Here is a table of points, one per row:
-24  21  -7 -22  10  15  12  45  10   9  26  36 104  21  10   9  12 -30  19 -19 -38   1   5  22   4 -25 -32  24  14  -1 -41  -3 -11 -20 -50  15   8  21  43 -50  18 -15  16  21 -27  50   2  48
 20   0  -3  -3 -62   2  46  10  49  65  15 -16   2   9  -8   1  17  15  30 -25 -11  24 -27 -16 -27  42 -26 -39 -26 -19 -31 -26   0  91  17  24  -9 -49 -20  -4  13  -9  26  -5  40  23  -4  -8
 38  25  14  34  16   7 127 -85 -18  19   4 -24 -15  -3   5  10   4  11  16   4   7 -53   3   0   2 -14  27  -3  11   0  -3  12   5 -35  19 -33  -9  14  22 -20  11   3  12  46   5   7  32  -7
-29  11 -20 -69 -11  62  30  30  -2 -35 -40 -14 -30 -14 -46 -21 -10 -25  18 -17  10   2  15   7  61  35  28  48  24  -6   4 -32 -28  18 -21 -24 -67  -6  22 -20 -20  12   3 -21  18  -6  -2 -61
 47 -35  -1 -12  10 -39   4  32  61  16 -60  -6  -9   1 -10  -1  -7  -3  -6  -6   2 -10 -16 -44  58   1  -8 -14 -13   1  -7  -9 -17 -42   8  14  21 -37 -26  -3 -56  -6   1 -15 -33  17  86  48
-45 -39  -7 -27 -24 -14  -7  29  17   0  35  35  56   3  15 -21  -5  -2 -37  19  26 -33 -38 -28 -18  32  25 -53  11 -19  -1  17 -18 -23 -38 -78  11  16  21 -78   7  14   0  -5  28 -39   8  10
-16 -34  -2 -14 -19 -55   5  15  15 -70   7  -6 -14 -17 -24 -13  -6   7 -36  22 -21 -79  27 -17  -5 -11 -32  17 -39 -13 -27 -24  38  66   3  30  18 -19  -7   6  43   4 -23  29  30  32  29 -28
 -2  -8  -9 -20   8  16  11 -18  14 -20   0   9  23 -30 -31  -3  -4  -3  -7 -11 -13  -1  -4   5   3  -1  -1 -23  38  21  24 127  41  12  11  82 -62   7 -13  10 -14 -13  -4 -30  27  17   3  -3
  7  -3 -47 109   7  12  17  67 -48  -7  27  23  -8  28 -24   2   2 -19   1 -15  24  21  32  -7  34 -45  16 -10   8  32 -26   3  -1  27  34 -40 -14  -2 -13  -2  30 -30 -23 -42  23 -12  17   9
-31 -18  -3 -60  83  34  15  -4 -24 -34   8  16   7   0 -18  -5  -7  12   2  -3  58  43  34  58  -7  13 -10 -63 -37 -23 -34 -27   5 -15  78   0 -25 -31 -16   7 -16   5 -12  22 -22  14   3  -7
 -8 -46  -5  -7 -90  65  27  11 -44 -40 -23 -13   0 -37  33  18   1 -27  16   1 -18   9  15   3 -34   7   2 -28  -2  35   8 -14  45  26   7  16  68  60 -17  10 -42 -12   8 -19 -33   0  18  -9
-10   6  -4 -21 -31  44   5  14 -33   1  -9  -3 -11  33   5  -6 -13 -10  -1   2  13   2   2  -7  20   6  -1  30 -24 -15  -2 127  21   8  17   8 103 -86   1  -6  12  11  -2  14 -30 -28 -17 -20
  20   34   10   -5  -18   13    7   13   90  -44   -7   -3  -12  -17    4    4   -4  -35    6  -11   12  -27  -13   30  -21  -59  -12   -7   -3    7   13   -5 -104   49   29   17   20  -18  -38  -12  -19  -20    0   10    0  -44  -21   17
  1 -32 -23  54  32  95  -4 -34  17 -36 -21 -19   1  10   4 -23  88  54 -59  36 -19  31  -3 -19 -19  -4  -8  11  21   8  16  -9 -49 -24 -33   4  11 -25  -2  13  28  19  27  24  14  30  12  -6
-63   5 -33 108  47   4  20  13  34   6 -28  -6  14   2  29  24  -9  13  -7 -10 -34 -23  12  -2   8  51 -12  10  -6 -19  -2  -3  22  15  19  -9 -19  -1  -5  -5 -46 -29 -55 -14 -31 -31 -42 -25
 20  20 127  31  11  15 -13  24 -18 -14   5  -2  -4  11  18 -42  -4  27   5  -7   1 -21  36 -31  23  -4  19 -24  59 -21 -25  -2   8  21   6 -19  -6  -5 -12   7 -21  -5   9 -16 -10  30 -34  -8
  8  -8   5 -12  14 -70 -43 -28 -30 -24 -21 -17  -2   5  29  24 127 -47  66 -35  10   5  12   1   0   7   7   3  -1   7   1  15   9  -6 -22 -27 -19 -18 -22  -7  -1   0 -31  20   9 -16  -3 -14
-19  -5  -8  16  19 -20 -35 -15   1 -19 -10  -9   7  -6 -10  36 -21   8 127 127  -3   5  -2  -1   3   0  -5  -2  11   1  11   5  -3  -6 -14 -27  -6 -19 -21   7  10   2  52   0   8   8  -1  -3
 -2  28 -12 -21  14  -5  -3 -23  29   7   6  29  33  11  -4  -3   1 -23  -9 -13  20 -46 -10  -3 -27  40  64   2 -38  29   2  -2 -17  -1 -19 -38  24  12  16 117  37  -3  11 -65 -25  29 -14  19
-15 -13  -5  -4 -18 -21   3 -22  23  41  33  62 -99   5  39 -19  21  34  -3  22  59   1   3  59  14  -1 -56  19  10   1 -13   8  -7  -9 -50  15  12  27  29  -9 -14 -15  -3 -43 -15  23 -10   0
 20  39 -15 -16  -6 -10 -11 -27 -32  16  33  48  43 -44 -29  -8   2  -2 -25   4 -22   8  -8  14  28  23 -31  15  42 -39  -2 -14  -9   0  -5 -48  52   6  10 101 -39 -27  -2  22  49 -26  17  24
-18  24 -18 -14 -18 -28  43  10  38 -80 -27 -14  -8  28 -14  -7   5  22   7 -20  21  29 -42 -15   6 -39 -12 -17  18 -18  22 -40 112   3   7  17  60  31  11   8  14  14   4  -4   7  -7 -37  12
 -1   1   2  -9   3   6 -14 -30   7   5  23 127 -81  11 -16  12  -8  -9  20  -6 -49  16  10 -41 -14  -1  39 -25 -19 -12  -2 -20 -10 -27 -41  56   9  11  24 -18   8 -24 -21  20  -1 -21  -1 -11
  8  -6 -18 -44 -28  36  -8   7  23  27   0   8  -4   3  23 -22   7   1 -25  38   2  -2  20  29  12  18  55  50  45  33  29 -30  88   9  44   4 -57 -49 -27 -15  16 -40 -13  26 -16 -23  -8  48
 41 -10   0   4 -21   7 -42  33   5  27 -75 -14 -14 -31  26  11  -1 -19  -7   9 -11 -13  14  11  -9  -9 -20 -17 -15 -44 -39  -2   0 -65  64  20 -13  21  90  11  42  20  16 -19  35 -21 -30   7
-37   9 127  27  17  21  27 -50  -7   2  -9 -16  -6 -13 -17   8  -8 -41 -20   9  -4  34 -22   8  -1   8 -21  30 -42  19  24  -6  17  -8   0 -19 -10  -1  -6 -17  26  -1 -21 -24  32 -18  31  39
  3  28   8 -29 -43  22 -45 -10 -34 -16 -14 -21  -7  18   0 127  17 109   3 -27  -1 -19 -13   0  -6 -16  -2  -4  -2   1   7   4 -19 -11 -26 -34 -33 -18 -14  -4   5   1 -54  -2   6  21   8  22
 20  36 -49  44   7  48 -41 -74 -36 -29 -19 -39 -21   8  34 -86 -51  -3  27 -36  14 -23 -12 -14 -10   6 -15 -18 -21  -3   1  -3   3 -10 -41  -9 -22 -13 -17 -19  -2   3 -21  22  39  34  11  55
  11    7   -2   -5   -6    7  -27   39   11   46  -22  -10  -15   10  -27   -8    6    4  -10    7   11   -9   -7   -2   19   19   -3   18  -27  -27   -4   19  -14  -32   27   10    4  127 -104   -2   36    6   14   48   -3    7  -12   -6
 -7   1  -3   0   2 -16 -45   2   1 -11  81 -27 -25  19 -12  -7  -5   7  10 -25 -25 -24 -58 -16 -32  30 -11  48  39  50 -27 -14 -13 -63  94  24  14   8  17 -14 -16  14  15 -21  -5 -10  12 -24
-29 -53   3 -15 -48 -19   5 -24  27   7  18  18  28  63  39 -20 -39 -15  -3 -25 -24  17  -1 -15   5 -38 -24   6   1   7  -4  10 -20 -18 -12 -45 -69  12  12 115  16  29  -3  35 -20 -27   5 -21
 24  -5  13  10 -10  -6 -11 -14 -12  15  12  59 112  23  27  -8  -5  35  14   1  48 -14  13   2  21  -3  10  22 -39  18  32 -39 -12 -18 -18  84   8  11  17 -22 -19   1  -9  -6  26 -22  -3 -42
   0   23   -7    0  -55 -103   43   10  -44  -30  -50    2   -1    6   -2  -30  -14    8  -27   24  -13   42    3   11  -26   24   20   12    8  -16   12    5  -87    6   37   30  -13   -7  -11  -19   -6   -7  -13   -7  -19   26    0   39
-50  11  -7 -17  14 -31  10  47   8  82 -50 -24 -13 -20   1 -10 -23  -7  -6 -27 -11   2  19   5 -34 -30  13 -11  26  24   9 -19 -10 -66 -24  23  47 -30 -68  12   4  20  -5   6  57  25  10 -26
  1   0 -14  -1 -16 -15  -7  21  10  -3 123 -66 -22 -41  18  10  -3 -18  -5 -11 -16  15  41   6  46   8  13 -11 -27 -28  60 -11 -17 -51   5  21   7  -2  20  -2   4  11   7 -11  -7  28 -26   3
-34   8  -2  -5  18 -11 -65   5   5  64  -7 -32 -19   3 -15 -12  10   9   3  -2   8   1  -3 -21  -7 -25  16 -13  -2  17  52   7 -17  71  67   4  18  47 111  -4 -10  -6   3  41  -3  22  31   5
   5  -14   -1   -2   -3  -18  -14  -21   15   27   45 -103   -9    5  -36    0  -13    1  -10   26   30   34   19   16    8    7   32   -8   14   -2  -67   -9  -11   -2  -82   64   14   25   38   11   -7   -4  -39   -2  -25  -56   -2    9
 -7 -15 -14  -5  40  17  15   5 -86  32  -3 -12   3   7 -14 -13  14 -16 -18  21 -29 -38 -81  -1  -3 -46 -19 -20  -5 -44  13 -29   5  26  -4  23 -35 -18 -22   1  -6 -14 -11 -45 -57 -20 -25 -19
 43 -13 -15 -15 -15 -19 -35 -85  37  27   1  24  54 -19 -50 -20 -28 -12 -17 -12 -28  29  24   8  -8 -19 -14   0  11   0  -2  -4   4  -4   5 -80  33  11  -1 -46  13  -6 -39 -31 -36  29 -25 -48
 58  16  38  57  17   2   7 104  -9 -14   5   4 -15 -22 -39 -26 -11   8   2  -7  -1  12 -26  38 -53  11  -3  10 -33  15  36  13  40 -12 -50 -45 -31 -19  24   8 -14  -4 -10  33 -24   1   8 -21
 24  21 -13  40  25 -17 -23 -19 -13   4  -1  40  -6 -13  18  61 -16 -36 -31  -1   2   9   1  20  11  14  17   6  28  13  -9 -10  23  63 -16   5 -14  -7 -21 -18 -17 127  55  16 -16  -4   4  17
 -5 -13  -7  16  29 -42 -39 -35 -26 -21 -21 -18  -9   2  13  66 -41 -12 -47 -31  20  14   8   1   2   0   4   6  -2  11  -5  -2  12  11 -35 -16 -16 -18 -14 -20  -2 -79 127  21   0 -10 -14 -22
 33  -3 -17 -76  99   9  39  30 -30   1   8 -12  -9 -18  54  -6 -13  32   3  12  -6  29  20 -58 -30 -12 -28  24 -15  17  -2   4  -2  46   4 -20 -13  19  -9  -9  -4  -1 -19 -30   6 -33 -18   8
There is one direction along which these points spread out most. Take the direction at right angles to it along which they spread out most. Go by this last direction. Where along it does each point below lie, from 0 to 99? The average is 50, and the first point in the table lies past the average. One standard deviation of the points above along it is 16.
 47 -35  -1 -12  10 -39   4  32  61  16 -60  -6  -9   1 -10  -1  -7  -3  -6  -6   2 -10 -16 -44  58   1  -8 -14 -13   1  -7  -9 -17 -42   8  14  21 -37 -26  -3 -56  -6   1 -15 -33  17  86  48 29
 38  25  14  34  16   7 127 -85 -18  19   4 -24 -15  -3   5  10   4  11  16   4   7 -53   3   0   2 -14  27  -3  11   0  -3  12   5 -35  19 -33  -9  14  22 -20  11   3  12  46   5   7  32  -7 69
 -2  28 -12 -21  14  -5  -3 -23  29   7   6  29  33  11  -4  -3   1 -23  -9 -13  20 -46 -10  -3 -27  40  64   2 -38  29   2  -2 -17  -1 -19 -38  24  12  16 117  37  -3  11 -65 -25  29 -14  19 68
-34   8  -2  -5  18 -11 -65   5   5  64  -7 -32 -19   3 -15 -12  10   9   3  -2   8   1  -3 -21  -7 -25  16 -13  -2  17  52   7 -17  71  67   4  18  47 111  -4 -10  -6   3  41  -3  22  31   5 34
-10   6  -4 -21 -31  44   5  14 -33   1  -9  -3 -11  33   5  -6 -13 -10  -1   2  13   2   2  -7  20   6  -1  30 -24 -15  -2 127  21   8  17   8 103 -86   1  -6  12  11  -2  14 -30 -28 -17 -20 33
  3  28   8 -29 -43  22 -45 -10 -34 -16 -14 -21  -7  18   0 127  17 109   3 -27  -1 -19 -13   0  -6 -16  -2  -4  -2   1   7   4 -19 -11 -26 -34 -33 -18 -14  -4   5   1 -54  -2   6  21   8  22 69
  7  -3 -47 109   7  12  17  67 -48  -7  27  23  -8  28 -24   2   2 -19   1 -15  24  21  32  -7  34 -45  16 -10   8  32 -26   3  -1  27  34 -40 -14  -2 -13  -2  30 -30 -23 -42  23 -12  17   9 56
  11    7   -2   -5   -6    7  -27   39   11   46  -22  -10  -15   10  -27   -8    6    4  -10    7   11   -9   -7   -2   19   19   -3   18  -27  -27   -4   19  -14  -32   27   10    4  127 -104   -2   36    6   14   48   -3    7  -12   -6 32
-63   5 -33 108  47   4  20  13  34   6 -28  -6  14   2  29  24  -9  13  -7 -10 -34 -23  12  -2   8  51 -12  10  -6 -19  -2  -3  22  15  19  -9 -19  -1  -5  -5 -46 -29 -55 -14 -31 -31 -42 -25 56
   0   23   -7    0  -55 -103   43   10  -44  -30  -50    2   -1    6   -2  -30  -14    8  -27   24  -13   42    3   11  -26   24   20   12    8  -16   12    5  -87    6   37   30  -13   -7  -11  -19   -6   -7  -13   -7  -19   26    0   39 29
-50  11  -7 -17  14 -31  10  47   8  82 -50 -24 -13 -20   1 -10 -23  -7  -6 -27 -11   2  19   5 -34 -30  13 -11  26  24   9 -19 -10 -66 -24  23  47 -30 -68  12   4  20  -5   6  57  25  10 -26 31
 -8 -46  -5  -7 -90  65  27  11 -44 -40 -23 -13   0 -37  33  18   1 -27  16   1 -18   9  15   3 -34   7   2 -28  -2  35   8 -14  45  26   7  16  68  60 -17  10 -42 -12   8 -19 -33   0  18  -9 28
  20   34   10   -5  -18   13    7   13   90  -44   -7   -3  -12  -17    4    4   -4  -35    6  -11   12  -27  -13   30  -21  -59  -12   -7   -3    7   13   -5 -104   49   29   17   20  -18  -38  -12  -19  -20    0   10    0  -44  -21   17 27
 -2  -8  -9 -20   8  16  11 -18  14 -20   0   9  23 -30 -31  -3  -4  -3  -7 -11 -13  -1  -4   5   3  -1  -1 -23  38  21  24 127  41  12  11  82 -62   7 -13  10 -14 -13  -4 -30  27  17   3  -3 39
